0: (57 58 21 55 44 76 52 40 50 56 41 31 36)
1: (47 62 34 57 44 71 59 31 45 56 49 34 37)
2: (60 39 53 45 40 47 55 56 54 46 40 46 53)
3: (82 34 65 61 53 57 44 38 43 26 39 53 60)
4: (57 42 29 47 53 69 36 44 35 56 28 55 51)
5: (28 71 59 61 54 45 79 35 33 67 46 44 62)
6: (40 33 44 56 44 62 9 46 61 27 34 36 62)
7: (78 56 32 46 61 20 33 53 52 47 69 48 66)
8: (22 56 44 57 57 31 80 57 50 64 57 50 38)
9: (41 35 71 42 63 37 33 77 54 15 56 52 53)
10: (61 49 83 34 47 10 58 67 56 72 25 42 89)
11: (48 48 34 42 51 53 44 71 64 61 20 46 54)
12: (46 60 54 59 56 38 54 43 35 42 70 70 45)
13: (63 35 42 45 30 59 70 47 51 68 41 40 45)
14: (32 60 34 68 66 41 39 34 44 66 67 48 55)
15: (50 50 62 63 56 33 70 50 31 44 79 56 54)
16: (57 60 47 41 68 14 50 53 51 41 82 65 49)
17: (55 60 69 54 51 81 64 56 24 46 51 62 41)
18: (77 45 73 29 48 49 38 62 63 49 24 58 66)
19: (73 39 44 64 44 68 37 41 41 53 59 72 43)
20: (35 58 46 65 60 43 44 51 44 45 58 56 49)
21: (33 58 40 67 63 42 39 28 50 66 78 46 53)

(42 44 56 25 36 58 44 48 72 22 50 36 45) 2 6 9
(78 47 57 19 48 49 26 67 69 51 20 49 63) 18 11 2
(62 42 52 42 43 45 56 55 52 43 50 44 50) 2 13 20
(61 50 83 35 44 23 55 60 58 66 31 48 82) 10 18 2
(54 49 40 39 49 52 48 68 61 54 26 49 56) 11 2 4
(77 57 47 54 57 78 35 49 42 20 32 49 57) 3 4 19
(35 54 43 31 63 22 27 72 89 67 45 50 67) 11 7 2
(67 38 74 55 31 79 68 31 30 53 51 55 38) 17 13 19
(62 52 62 54 51 89 51 58 24 30 52 57 36) 17 19 3
(42 54 66 59 50 65 58 48 38 44 41 61 46) 17 20 12
(41 59 45 58 38 53 63 37 42 68 63 55 31) 1 12 8
(58 39 73 55 33 76 68 36 32 53 45 56 42) 17 13 2
(46 44 48 34 43 60 46 56 66 34 48 52 36) 2 11 20
(42 44 55 26 37 54 49 46 70 21 40 35 47) 2 6 9
(56 57 64 51 45 80 68 52 28 46 57 55 36) 17 1 19
